In the data rows, 128 means zero.
In the table below, every row is followed by its label. The labels come from one hidden rule.
[ 15 169 153 106 124 111 165 139 149 109 104 210 101 149 104 143 160 244
 103 136  83 127 134 142 115 115 106 153 141 107  35 167] j598
[192  94  96 132 120 128 130  78 191 176  89  88 152  84 134   0  86  55
 123 144 204  45 123 113  88 111 223 174 138 137 184  67] j598
[ 90 102 141 136 119 128 103 175 138 189 118 182 115 163  94 168  96 139
 144 133 157 146 138 131 118  95  97 128 120 122 153 146] j454
[ 78 156 145 134 137 116  86 129 129 106 155 204 104 128  67 169 141 134
 153 129 166 182 145 151 165 122 146  70  95 120  59 151] j598
[ 81 133 149 151 153 147  57 175  85 164 166  84 148 176  75 183  62 136
 140 102  80 149 143 148  97 144  45 163  60 109 183 127] j407
[ 99 151 141 139 139 158  65 157  96  83 156 112 148 142 132 214  92 145
 122 118 130 111 130 138 126 150  54 152  90 124  98 139] j548
[212 139 135 123 130 131 109 139  31  67 162 128 144 127  71  90 122 109
 130 105 120 146 119 131 148 119 114  79 144 136 162 134] j598
[113 169 150 118 125 102  99 161  83 119 136 161 102 142 152 132 154 224
 161 134 160 163 132 151 221 122  91  19  96 134 103 153] j598
[ 14 126 114 155 147 155 203  91 168 186  88 107 171 129 131  56 153 182
  78 140  13  57 110  91   0 128 175 192 126  43 143 125] j548
[172  98 127 131 123 119 113 157 119  78 173  56 112 100  83 111  92  33
 144 127 150 106 143 119 156 123 202 107 102 178 146  99] j598
[147 102 126 114 133 125 136 149  96  47 123 106 104 131  88 206 138 100
 167 136 170 132 161 135 215 105 139  78 180 199 169 168] j454
[ 78  95 129 116 118 107 133 153  84 126 145 142 100  94 146  83 146 128
 148 130 161 175 135 152 234 124 190  79 110 171 116 160] j598
[125  97 118 146 135 140 146  89 165 204  78  62 167  96 150  83 143  40
 104 141  93  45 105 100  20 109 164 221 181 125 105  97] j598
[ 91 139 124 140 110 134 109  89 159 142 130 131 140 172 144 130 119 189
 116 132 105 160 125 127 137 119  82 135 132  84 101 140] j548
[115 103 152 151 160 126 119 177 116  31 141 198 111 150  95 197 123 108
 154 113 168 138 129 135 158 109  88 127  67 141 200 136] j598
[190 129 102 122 135 150 145  84  88 150 149  73 178 125 151   0 117 115
 106 112  96 100 111 127  99 132 119 212 147 139  59  81] j598
[124 101 101 113  89  93 202 136 208 169  99 255 103  87 131 105 132 122
 104 159 187 164 106 121 187  88 210   0 216 126  80 152] j454
[ 93 114 151 148 141 164  21 158  85   0 171  66 137 144  59 213  72 109
 147 107 168 104 156 116 100 129  98 173  67 102 174 144] j407
[111 142 105 138 107 126 152  78 179 148  66 121 108 124 214  71 120  84
  99 127  70 105 112 126  86 146 112 181 207  85 139 114] j598
[ 60 165 134 101 150 119  41 111 116 100 159 127 145 129 101 184  98 197
 116 109  45 126 118 128 131 137  82 117 129 109  69 120] j548
[ 71 108 140 139  93  94 216 126 162 155 139 239 115 140  94 191 173 171
 110 150 156 149 137 139 146 130 174 113 178 106  76 154] j598
[ 96 110 132 168 134 137 133 129  57  87 153  49 147 131 118 179  84  99
 152 133 186  74 131 101  51  92 147 204  60 112 186 121] j407
[ 50 105 126 142 129 143 180 137 178  39  87 142 120 164 100 210 130 121
 146 111  92  83 162 120  86  81 123 197  58  59 130 138] j548
[ 45 155 157 111 142 137 143 121 137 142 114 255 121 143 167 136 177 172
 101 141 153 152 126 143 142 156  84  40 124 120  84 118] j454
[193 159 137  87 105 100 142 153 116  99 172 167 114 112 151  73 181 218
 119 145 114 171 110 153 147 161 127  72 135 186  87 142] j454
[ 60 138 118 139 119 124 178 142 198 124 109 225 106 161  91 142 145  93
 144 149 150 148 146 111 158 114 195 175 170 123 148 142] j454
[165 140 116 115 103 143 163  79 151 163  90 112 133 101 184  32  96  32
 122 140  94  73  97 115   0 150 135 195 221 110 108  92] j598
[144 122 111 129 127 149 168 108 163  98  94  84 157 116 180 119 134 120
 118 121  78  65 139 126  87 126 171 159 110 104 131 101] j407
[ 89 125 106 137  88 115 163 104 147 151  86 107 104 108 191  74 165  92
 109 132 138  88 104 126 116 116 170 164 164 128 119 113] j454
[147 159 123 101 135 120  96 126 147 155 176 103 134 131 231  83 171 169
 128 111 121 159 136 133 118 129  61  78 129 142 131 148] j454
[107 160 123 123 140 117 135 140 140 107 169 130  93 140 150 146 134  97
 151 123 151 166 133 137 149 156 111  65 113 132  88 138] j598
[162 123 142  72 131 110 149 136 149 129 202  95 113 126 161  58 133 126
 125 148 160 162 122 163 254 187  96   0 186 187 107 139] j454
[171 146  99 136 103 149 174 116 173 173  92  73 161  99 146  99 122 127
 102 130 128  56 108 126 139 136 189 139 141 123 135 101] j598
[146 152 136 120 115 133 166 127 130 183  81 102 138  94 148  82 111 127
 111 147  96 137 123 134 132 119 165 155 209 139 114 109] j598
[129 125 142 122 126 121  92 182 119 203 140 142 128 135 124 116 116 181
 123 116 122 172 124 148 165 140  75 100 160 113 150 137] j598
[130 124 116 166 160 144  72 102  82  92 165 122 136 132  84 141  63  69
 142 110 141  99 140 113  57 107 144 166  84 124 133 134] j598
[ 85  92 138 131 133 128  93 178  96  39 159 230  99 157 103 109 140 145
 143 119 172 166 148 138 196 107 101 127  77 142 122 163] j598
[144 130 120 121 110 114 170 135 171 189  94 167 100  96 131 105 136 101
 109 156 133 125 133 118 138 115 148 137 144 115  34 113] j598
[161 113 117 140 113 123 117 160 186 217 111 140 129 118 112 110 115 145
 124 147 150 140 135 137 104 120 163 101 184 107 183 119] j598
[114 143 130 124 132 113 146 101 189 136  89 190 124  94 186  55 158 172
  94 143 144 134 116 139 152 145 174  67 171 114 120  89] j598
[105 151 129 138 136 117 151 151  81 174  90 185 116 148 129 215 174 138
  99 138 129 146 112 143 124 130  79 141 107  86 115 166] j548
[ 61 108 125 132 112 126 126 130 117 143 125  63 123 104  89 123 142 124
 122 114  97  97 122 117 135 116 141 166  79 129 116 113] j598
[136 140 104 144 128 134 168  83 167 192  68 135 164 122 184  89 158 146
 110 143  39 118 104 130 117 155 132 145 178  96  89 139] j548
[165 122 145 121 120 115  50 159  93  59 209 109 104 125 199 106 142 119
 132 140 131 171 125 156 199 133 209  74 148 200 128 115] j454
[105 125 134 149 139 118 128 143 184 139  93 140 128 153 111 143 164  97
 137 135 140 138 127 120 112 122 120 130 187 123  61 133] j454
[ 82 107 126 136 143 117 162 159 156 131 112 144 132 143 130  87 138 132
 118 128 110 100 133 122 101 131 159 145 122 122 153 151] j454
[120 136 111 109 138 130 103 136  84 132 105  87 131 138  81 128 150  90
 136 133 162 112 133 133  88 122  91 112 114 133 108 106] j598
[118 130 149 135 156 135   5 106  82  69 152  97 146 154  62 139  67 106
 147  98 123  85 139 138 110  91  92 217   0 149 235 114] j548
[207  89 104 136 107 128 107 121 175 141 103 110 156 101 115  59 100  44
 149 144 152 119 135 119 150 124 198 162 139 141 207 143] j598
[142 117 150 128 138 103 107 129  55 118 157 137 122 137 104 143 137 169
 128 123 144 143 158 154 130 169 111 137 132 103  98 135] j598
[106 125 143 121 134 122  76 143 144 129 105 162 110 114 128  67 117 130
 127 127 188 160 139 139 195 147 151  19  92 140 186 105] j598
[118 124 144 167 150 146   0 153  44   6 225  51 115 154 107 197  87  74
 135 123 121 125 156 147 101  98 159 228  53 189 188 133] j598
[122 115 128 130 147 139  75 165  60  32 145 156 125 127 103 103 111 126
 142 108 136 138 143 135 143 119  80 209 119 153 167 138] j454
[ 78 141 142 127 130 126 123 111 141 156  97  67 111 140  80 184 133 242
 110 119 128 150 121 135 174 144  53 180 103 143 110 160] j598
[116 122 123 132 117 127 134 117 164 148  96 194 132 143 158 142 164 161
 126 148  87 154 120 133 166 135 119 113 154  97  98 173] j598
[ 83 146 168 145 155 155  96  96  74 121 149  27 159 171  55 141  88 101
 135  94  81 108 132 123  73 145  43 178  74 109 167 130] j407
[161 107 102 157 115 148 134  72 192 171 110  96 168 119 159  75  85  69
 119 149 112  95 126  98  63 111 181 192 147  95 155 120] j548
[ 53 164 141 111 141 138  69 153 121 126 154 125 120 137 156 165 132 133
 140 113 108 186 140 129 200 148 105 145 143 146 168 136] j454
[103 151 119 111 104 108 202 116 220 175  61 217 105 146 141  89 176 218
  94 164 108 125 116 122 105 126 155 126 153 104   8 157] j598
[155 118 128 143 137 137 205 114 122 116  89 105 101 132  94 182  98 195
 127 102  97 134 108 160  57 126 113 107 143 101 135 144] j598
[147 147 126 141 124 134 188 115 123 227  78 141 135 100 196  83 105 127
 131 141 116  93 115 105 116  94 123 142 171 126 109 117] j454
[161 105 119 147 111 144  91 119 117  59 117  82 101 123 120  63  94   6
 147 124 146  91 132 116  45 123 147 144 134 134 196  96] j454
[187 113 127 137 147 135 168 101 102  59 118  30 112 101  78 156  87 165
 140  93 133 120 120 154  65 121 147 142 137 132 179 126] j454
[114 165 111 140 145 137 163  90  80 133 132   0 189 118 160  92  83 125
 124 139 116  83 115 111  69 153 123 197 106  87 143  79] j407
[192 109 119 116 130 121  88 101 167 129 119 199 122 108 113  54 105 103
 139 132 217 112 131 131 125 105 162 174  78 154 159 111] j598
[134 154 138 107 139 130 109 139 105 102 137  74 135 137  95  84  77 167
 118 116 121 102 133 123  77 133 142 121 115 160 118 125] j598
[173 103 104 122  91 126 161 106 185 122 104 111  91  77 189  20 109  16
 129 144 201 105 116 122  77 132 175 116 249 137 142 109] j454
[111 158 117 105 125 107 140  91 215 200  81 219 121 112 163 142 121 148
 118 139  74 146 104 119 149 156 157  68 187  96   4 136] j598
[105 149 153  79 122 132  56 155  95 115 133 169 141 120 156 145 136 180
 122 118 113 152 112 145 183 178  58 110 123 111  59 147] j548
[157 161 132 129 142 138 150 127 115 126 146 106 128 107 179 107 106 134
 106 137 105 147 115 139 139 140 144 163 195 139  97 117] j454
[250 136 134 126 130 134  69 117  85 101 113  29 171 121 162  80 125 126
 133  98  97 153 132 121 109 147 130 119 101 179 106  95] j548
[186 167 127  82 145 134 124 106 101 178 206 103 142 120 178 116 130 191
 130 115  60 149  92 129 183 208 130  98 179 128 152  82] j598
[112 137 154 135 136 125  91 169  81  69 135 141 104 169  63 255 135  61
 144 124 154 142 148 126 118  72 112 144  47 101 208 166] j548
Here are more rows. What is the label of each one?
[148  95 107 117 119 119 159 135 168  80 138 141 129 119 138   3 155 103
 130 138 172 135 131 119 205 123 161 160 185 128 100 113] j454
[146 128 140 105 152 131 140 130 110  71 148 122 126 121 175  76 129 120
 116 112 205 139 119 125 201 147 124 106 144 140 203 124] j454
[135 139 139 116 151 142  71 164  80  20 193  84 126 146  78 131  81  70
 170 102 199 173 153 130 161 136 182 147 147 170 242 129] j454
[ 87 111 120 124 128 119 103 150  86 119 124 164 128 118  91 151 131 110
 140 126 131 141 133 142 132 128  55 121 157 183 150 117] j454
[ 99 134 115 132 132 106  97 118 208 128  79 191 110 111 106 194 121 148
 127 123  97 113 126 117 142 122 123 153 169  85  53 153] j598
[ 44 151 140 124  95 113 143 117 190 170 125 215 115 166 130 177 163 247
 114 140 121 179 119 151 187 113  46 116 168  73  28 168] j598
[137 158 135 104 105  99 188 142 148 130 106 205 122 145 120  74 162 190
 112 149  64 118 113 133 120 145 126 110 158 152  50 149] j454
[123 130 117 135 140 132 159 128 142 161 114 115 136 167  85 143 136  53
 123 133 104 104 121 138  91  99 174 195 105  63 157 118] j548
[ 51 158 128 110 134 126 140  78 168 184 104 114 150 125 130 100 130 188
  98 121  40 133 100 115 150 158 125 119 172  65  21 107] j548
[185 144 113 135 126 118 142  95 124 159 121  13 154 111 183   0 114 150
 140 130 104  73 109 125 141 133 157  95 164 102 111  79] j548
[227 158 131  91 125 133 132  87 133 136 149   1 159  99 197   6  97 112
 114 145  43 118 101 121  75 194 104  99 154 154 117  73] j598
[134 124 131 138 118 130 139 136 124 163 124 229 111 117  54 171 152 120
 138 154 144  93 144 119 143 122 151 120 172 131 170 148] j454
[225 133 129  81 118 119 112 130 120  72 163  67 106 123 189  22 121 121
 142 134 109 158 111 139 147 194 102  39 152 159 135 118] j454
[195 138 137 106 134 139  95 151  73  86 159  47 109 138 104 165 104 119
 150 101 124 179 145 125 193 149 139  60  92 189 203 106] j598
[ 81 101 130 125 115 119 127 157 142 126 147 104  99 105 128 153 154 130
 151 117 141 148 119 115 162 139 135  76  92 128  89 129] j598
[188 123 129 118 108 124 143 130 175 120 117 158 101 111 133  81 129 158
 130 161 135 163 127 113  85 141 112  63  91 127 119 137] j598
[137 116 148 133 133 127 146 177 103  55 215  81  85 146  64 201 131 127
 141  95 168 180 169 131 207  91  58 120  75 123 164 154] j598
[254 126 115 149 144 142  72 134 130 130 193 119 110 103  83 166 119 115
 159 113 164 110 124 121 164 141 164 136 152 155 241 109] j454
[142 144 134 155 129 136 175 135 111 148  94 127 115 101 122  95 113 142
 139 129 131 121 137 116 137  91 117 108 164 110 137 124] j598
[119 120  91 126 130 135 131  92 160 211  69  94 156 114 150 113 133  87
 105 148  99 115 117 110  51 136 117 132 155 125 101  89] j598
[141 112 122 108 122 117 153 139 139 174 140 251  95 130 118 143 197 231
 134 138 113 132 117 138 196 151 146 120 141 104 121 127] j598
[130 124 130 127  80 126 128 154 156 144 108 166 130 119 145 158 159 141
 118 134 165 104 110 133 172 125 199 105 160 155 105 128] j454
[ 57 127 156 128 127 125 120 143  66 110 176 158 111 123  77 140 135 127
 159 119 151 171 138 146 171 109 159  89 100 160 120 151] j598
The hidden rule looks at only part of the columns. Which column or columns, counting from 0, in order?
12 28 29
A new table starts here. A hidden rule labels the rows of this table. It goes by one to three of the table's principal directions, not those with the most spread.
[100 136  99 131 184 120 121 104 148 108 144 160 172 156 160 150 201 213
 121  72 140  80 146  65 106 107  77 114 191 130 180 118] t
[152 136  76 136 158 140 154 117 124  83 143  93 131  82  84 152 139 107
 134 125  95  73 135 117  95 142 121 111 120 105 134 161] m
[113  91  43 121 105 162 141 131 119 136 121  95 123  54 116 150 133  43
  84 210 133 142 114 177  88 142  96 134  88 164 115 128] t
[117 103  88  86 124 146 107 200 154 142  99 124 123  99 158 136  90 165
  97 158 104 120 140 133 188 172 125 190 105 136 162 118] t
[111 176 166 175 151  90  71 109 168 117 148 162 142 218 170  87  92 224
 121  52 147 108 128  77 197 128 184 169 197  94 106  85] n
[164 187 173 133 195  95 124 104 142  78 201 139 131 181  20  89 158 188
 117  24 145  55 152  81  79 109 141  83 157  89 184 135] l
[170 134 226  85  99 118 156 157 111 186 116 154  99 159  85 104 108 106
 157 116 144 160 122 151 135 119 151 110  80 133 132 140] n
[111 126 103 150 118 129 105 115 131 137 115 111 137 120 173 133  97 129
 125 136 114 141 113 123 172 141 161 153 150 115  87 112] m
[133 127 161  90 113 141 145 157 109 136 123 132 116 139  99 114 123 106
 125 146 137 146 118 142 116 110  96 118 101 134 148 131] m
[128 146 200 124 115 106 124 118 103 120 118 137 127 162 149 116 129 156
 161 102  95 168 139 143 150 112 141 119 136 131 137 154] t
[133 149 194 199 147  60 110  46 138 111 153 171 142 182 155 117 180 190
 188  48 136 141 173 108 111 104 167  74 182 135 122 144] m
[164 148 108 130 160  92 121 106 112 102 156 124 131 108  75 133 126 160
 144  79 105  94 186 128 122 144 170  85 125 134 165 170] m
[171 128 203  71 101 138 173 168  81 160 114 130  88 129  61 118 128  73
 147 157 134 160 120 181  86  97 109  95  61 160 160 156] t
[114 149  76 159 191 107  93  97 156  68 172 134 160 134 144 146 158 224
 121  52 120  61 169  66 130 148 144 130 194  98 161 131] t
[155 115  97 113 108 182 165 156  74 109  89  39 107  51 104 164  93  34
 141 209  65 133  87 162 122 126 128 130  90 115  95 151] m
[132  95 119  81 109 148 145 180 137 150 127 151 120 101 117 163 156 127
  96 148 154 128 157 155 127 176 117 160  74 173 158 136] l
[115 158 146 139 136 103  56 138 173 123 171 133 128 169 123  87  80 202
  66  66 140 121 141 114 201 178 215 193 155  99 122  88] t
[116 143 134 172 164 107 121  80 133 114 130 146 150 170 152 119 167 165
 155  98 146 108 122  80  98  71  99  86 192 123 132 106] m
[149 157 177 167 110 112 132 110 136 138 126 130 114 163 106  96  95  96
 129 124 130 137 105 149 148 126 170 142 115 126  72 120] m
[145 159 165 106  97 161 141 159  34  86 112  69  87 124 102 126  68  65
 146 183  98 166  95 179 118  83 133 126 107 126 115 153] t
[100  99 130 165  79 132  96 134 135 169  40  72 128 113 176  87  77  70
  95 238  64 211  75 192 198 101 122 161 118 177  76  76] t
[ 86  88  83  77  88 163 150 136  88 143 123 142 132  79 184 182 162  88
 124 174 143 177 133 166  97 143  79 136 100 161 138 161] t
[129 151 179  98  86 145 127 159  94 134 134 124 101 159 104  97  64  85
 115 146 150 167  98 156 151 122 146 151 100 111  99 122] n
[121 127  79 153 121 161 139 122 120  91 115  68 126  89 116 125  95  57
 117 187  93 121  85 136 122 122 107 137 124  99  83 123] m
[140 162 141 191 177  90  88  93 175  94 153 120 146 164 112 102 131 202
 117  57 109  79 143  84 157 138 184 135 183  99 123 103] t
[158 119 154 120 131 131 159 145 123 116 139 155 125 128 105 175 177 144
 149 105 160 104 171 118 108 152 136 117 107 153 142 147] l
[108 135 129 115 162 109  93 140 165 137 152 186 151 177 172 133 146 243
 124  52 172  93 161  59 162 145 138 148 179 111 167 102] m
[ 95 108  50  61 137 181 160 155 102 105 139 122 136  84 128 154 148  94
 116 167 139 109 109 113  64 113  21 116 116 105 176 150] n
[187 183 190 102 106 173 170 176  24  91  93  42  74 130  54 118  37  36
 158 187  75 135  63 171 127  67 144 122  91 105  98 152] m
[136 115 118 154 132 154 164 111 107 123  71  61 132  96 108 120 141  45
 142 207  71 136  67 142  90  60  61  86 127 136 108 116] t
[123 137  88 154 120 136 130 120 118 106 131 137 130 128 157 153 106 118
 137 137 149 111 133 121 143 143 143 148 135 130  86 132] m
[132 131 175 108 103 138 156 136 104 152 121 156 116 149 151 147 140 113
 153 127 151 152 116 142 117 119 125 135 113 138 114 143] m
[141 124 142 184 149 102 140  87 149 122 111 141 141 141 153 133 162 147
 184 110 118 110 136  94 116 104 123  90 161 123 111 128] n
[120 149 119 187 123 135 123  98 135 102 119  98 136 139 138 122 111  96
 108 147 109 124  92 135 147 123 145 157 146 124  62 108] l
[134 122  84 141 165 120 129 120 151 112 132 134 147 113 131 148 152 167
 138 105 123  78 154  89 123 140 119 115 148 122 149 132] m
[143 115 180  68  85 146 159 158 108 171 134 128 100 118  62 106 127  51
 104 161 147 175 107 186  94 127 111 118  55 145 138 140] m
[ 76 130  36 186 165 128  78  99 163  65 147 130 175 129 211 168 151 212
 100  97 132  81 156  68 167 163 138 174 208 117 113 100] l
[152 138 103 101 145 143 142 150 105  92 149 104 121 103  55 135 123 111
 111 131 126  93 145 129 101 133 116 108 104 126 161 146] t
[ 85 141  65 132 117 174 109 141  78  47 127  77 131 105 185 159  81 115
 124 170 103 134 108 121 148 127 114 168 161  92  99 136] m
[ 98 127  83 118 102 152 112 137  99 115 124 104 124 105 167 138  83 100
 113 167 119 155 112 149 151 138 132 160 128 121 101 132] m
[ 74 154  67 156 188  82  34 101 203  98 184 164 163 177 173  75 100 255
  90  37 147  81 159  47 175 149 148 157 221  67 166  86] n
[102 143  99 161 183 111 103 101 151  83 146 155 163 160 185 153 177 232
 139  66 134  77 157  61 128 120 114 131 206 117 158 119] l
[103  80  65 193 125 118 108  87 190 169  81 108 157  86 193 128 137 111
 122 170  96 141 109 120 164 144 132 138 151 138  75  87] n
[118  93  90 125 130 119 130 107 171 155 156 157 146  98 116 144 182 126
  98 112 163 120 158 127 103 173 125 121 111 147 137 126] t
[111 159 251 177 112  68  78  86 176 186 146 191 126 251 139  38 125 170
 111  71 192 182 106 125 156  89 172 132 167 136  96  59] t
[114 104  79 139 162 102 111 100 186 134 163 162 157 113 122 134 188 178
 103  84 154  94 173  97 106 162 119 112 145 137 165 120] m
[124 129 119  94 115 130  97 159 150 155 143 117 122 122  91  92  78 125
  66 128 131 137 124 142 173 167 162 165 103 116 133 104] m
[188 138 227 111 104 111 167 138 100 159 143 152  80 154  37  98 128  72
 165 126 176 151 134 167  69  96 142  70  70 149 135 146] n
[147 124 180 148 112 123 159 114 140 157 117 147 123 145 126 134 159 102
 147 125 141 139 115 140 116 127 137 126 110 144  96 128] m
[ 78  73  28  83 111 182 146 160 103 105 115 124 132  54 201 192 152 102
 137 199 135 141 134 132  88 141  43 140 117 132 154 155] m
[118 112 134 122 129 123 123 113 135 137 150 144 138 124 135 145 170 146
 124 101 154 137 147 117 110 143 136 116 138 130 138 126] m
[105 166 136 100 114 168 115 166  61  70 125  92 110 151 152 126  64 124
 128 155 115 145  94 130 147  94 112 161 148  95 124 131] t
[109 119 114 126 134 107  75 130 173 163 126 119 143 128 144  90  94 171
  90 108 107 141 128 115 193 156 167 155 148 107 133  92] m
[ 72 138  40 178 159 112  64  91 144 102 109 106 170 133 207 113  99 185
 101 133  90 119 122  97 182 110 120 150 208 125 120  91] m
[189 125 179  94  83 167 192 182  77 136 105  98  85  99  48 155 109  28
 135 187 130 140 113 187 112 137 142 128  37 159 100 153] l
[129  71  70 109 122 138 133 134 168 182 110 106 144  55 108 138 145  90
  93 163 114 131 130 136 135 171 123 122  93 140 130 111] m
[144 158 182  74 138 114 115 170 110 126 153 158 110 175  91 100  99 184
 130  79 150 121 153 117 140 121 139 125 123 115 185 137] n
[124 111 110  79  94 143 122 154 132 173 147 123 116 100  75 106  98  70
  63 158 158 157 119 170 133 164 140 145  72 140 126 114] m
[163 107  28  99 161 156 187 135 125  89 172 129 120  40  73 194 167  94
 154 123 147  42 168 107  37 172  98  92  88 104 162 193] n
[170 123 123 117 131 143 170 142 126 115 141 105 112  94  19 126 148  58
 102 158 134 100 131 158  72 133 106  98  67 151 141 141] t
[160 115 151 120 127 139 170 139  88 121  96 114 116 103 124 169 160 109
 180 153 104 129 137 142  95 103 108  93 110 156 145 161] t
[142 136 156 115 117 134 149 129 111 148 121 124 120 137  96 115 126  89
 125 141 132 140 105 146 112 106 118 113 107 138 122 128] m
[122 189 164 157 137 123  77 119 122  67 169  87 119 172 114  86  60 160
 106  79 106 122 105 109 175 134 202 169 174  56  93 111] m
[ 80  81  27 170 141 114  96  96 179 145 102 144 173  93 220 156 161 168
 113 147 123 123 153 104 158 154 108 143 167 160 121 102] t
[113 101  83 158 132 108 121  99 165 170  96 140 145 108 180 123 134 130
 140 147 110 134 125 129 139 127 116 124 139 145 116 119] n
[184  98 142 108 113 142 212 139  95 164  81 125 105  79  93 163 157  45
 198 182 114 128 124 160  68 102  87  67  63 163 131 175] n
Here are more rows. What is the label of each one?
[127  86  67 119 144 131 136 130 149 134 132 139 137  68 167 186 173 158
 150 117 126 102 169 109 111 173 130 127 128 129 154 153]: n
[126 180 233 169  85 101  98 108  97 138 106 123 114 213 144  71  60 115
 130 128 116 197  91 167 197  89 188 151 143 140  59 103]: t
[ 93 117  67 159 170 129 131  92 129  89 114 145 170 126 208 178 197 185
 160 116 121  93 144  74 100  98  63 106 196 138 151 133]: t
[120 141  97 162 166 100  91 102 169  92 178 153 150 139 141 147 158 214
 110  51 147  79 181  88 142 177 177 149 169 118 141 126]: l
[124  69 141  70  57 189 177 183  59 160  57  78  98  59 131 158 134   3
 131 255 101 219  88 216  95  97  57 118  50 187 126 143]: l
[185 170 191 103 151 141 165 138  99  95 161  89 108 139   2 106 127  93
 127  96 115  90 108 122  82 105 133  88 104  87 146 147]: t
[179 198 176 134 151 120 117 143  93  90 129  66 105 162  32  69  43 118
 118 114  77 100  98 132 158  89 173 119 130  94 126 123]: m
[102  94 155 149 121  86 113  97 170 200 110 205 140 163 216 121 173 180
 170 103 174 165 146 109 127 112 118 108 159 154 133 106]: n
[121 150 162 169 178  88 106  91 173 122 133 162 157 196 152  96 157 218
 156  55 130  93 132  53 139  93 118 103 200  96 146 100]: n
[ 99 135 120 159 145 106  81 100 154 121 143 133 147 154 155 107 136 177
 103  99 137 131 132 106 146 123 144 136 178 124 129  94]: t
[ 95 111  73 111 129 146 117 135 135 128 134 130 142 106 158 146 139 134
  96 141 138 126 127 123 127 144 104 152 136 131 139 120]: t
[ 79 151  97 185 122 126  87  89 128  85 137 118 144 157 195 117  94 139
 118 130 130 141 106 113 161 120 143 162 185 102  71 104]: m
[ 94 112  62 143 129 146 123 112 134 107 131 120 152 106 148 147 148 111
  98 155 140 122 125 119 118 133  93 133 143 138 115 113]: t
[180 162 194  76 133 114 143 158 109 149 156 134  99 153  19  89 101 121
 115  91 138 117 136 150 117 125 157 105  81 126 169 146]: m
[ 34  65  16 105 112 173 106 163 138 133  72 138 158  88 255 176 144 154
 109 213 123 158 115 118 153 128  28 187 158 157 147 104]: t
[119 153 172 159 107 123 112 114 102 133 103 115 119 172 154 100  91 111
 135 149 124 167  89 144 154  82 144 136 151 135  84 102]: m
[ 91 126 111 157  81 173 148 103  43  86  77  66 129 102 204 167 114  38
 158 223  81 195  73 171 121  76  92 131 144 141  55 144]: t
[ 82 120  55 136 154 141 113 122 147  92 146 146 143 123 189 144 147 168
 128 126 148  98 131  89 100 124  75 143 171 105 150 124]: m
[103  83   5  85 120 190 150 160 114 103 110  74 138  21 153 184 118  74
 113 200  82 113 116 133 121 169  76 152 100 104 132 158]: n
[ 78 113  78 128 128 134  90 132 143 119 132 142 147 127 200 144 130 175
 104 129 143 136 140 109 157 148 120 166 163 128 132 107]: t
[102 129  67 145 145 143 133 103 111  73 138 114 145 105 161 158 147 127
 140 137 114 108 131 109  99 119  89 120 158 113 128 148]: m
[155 167 224  93 122 110 143 154 102 129 165 195  93 204 110 111 111 167
 179  65 192 126 149 116 109 111 147 115 119 108 152 154]: n
[112 133 158 125  99 112  95 137 149 151 150 160 122 161 143 108 103 151
  95 106 163 159 141 145 173 167 178 173 120 135 110 110]: m
[ 88  36  57 135 110 140 144 110 169 207  66 137 157  53 222 176 208  99
 127 200 113 168 121 149 110 139  68 126 118 190 127 114]: t
[114 124 113 150 129 116 104 107 163 122 160 134 143 125 115 126 151 140
  79 106 145 125 148 133 137 169 158 149 130 140 117 111]: l
[119 159 107 197 128 129  82  97 144  88 122  46 145 130 105  85  57  97
  74 145  71 126  84 125 203 139 188 164 160  89  47  81]: t
[163 163 188 112  83 171 158 154  17  86  92  23  79 108  58 111  56   2
 136 220  58 186  65 213 115  66 133 113  81 132  92 155]: l
[ 83 138  89 183 145 141 114  80 113 103  89  85 158 143 184 111 126 107
 134 172  97 137  65  98 121  45  65 107 203 113  93  87]: m
[ 90 148 135 204 158  48  65  59 198 134 173 237 158 223 210  95 148 255
 154  23 208 113 184  61 153 132 163 123 214 124 122  96]: n
[161 113 153 123 105 130 167 122  98 134 117 114 119  95  79 151 158  68
 139 155 114 150 145 176 100 134 132  94  76 173 122 160]: l
[ 72 144 105 130  99 139  74 133  91  97 118  98 133 143 178 106  65 127
  86 169 111 184 110 155 183 113 130 169 156 135 106 105]: l
[108  83  83 106 134 134 151 121 153 156 132 168 149  97 154 162 195 132
 132 129 159 119 149 112  86 144  73 109 119 146 157 137]: n
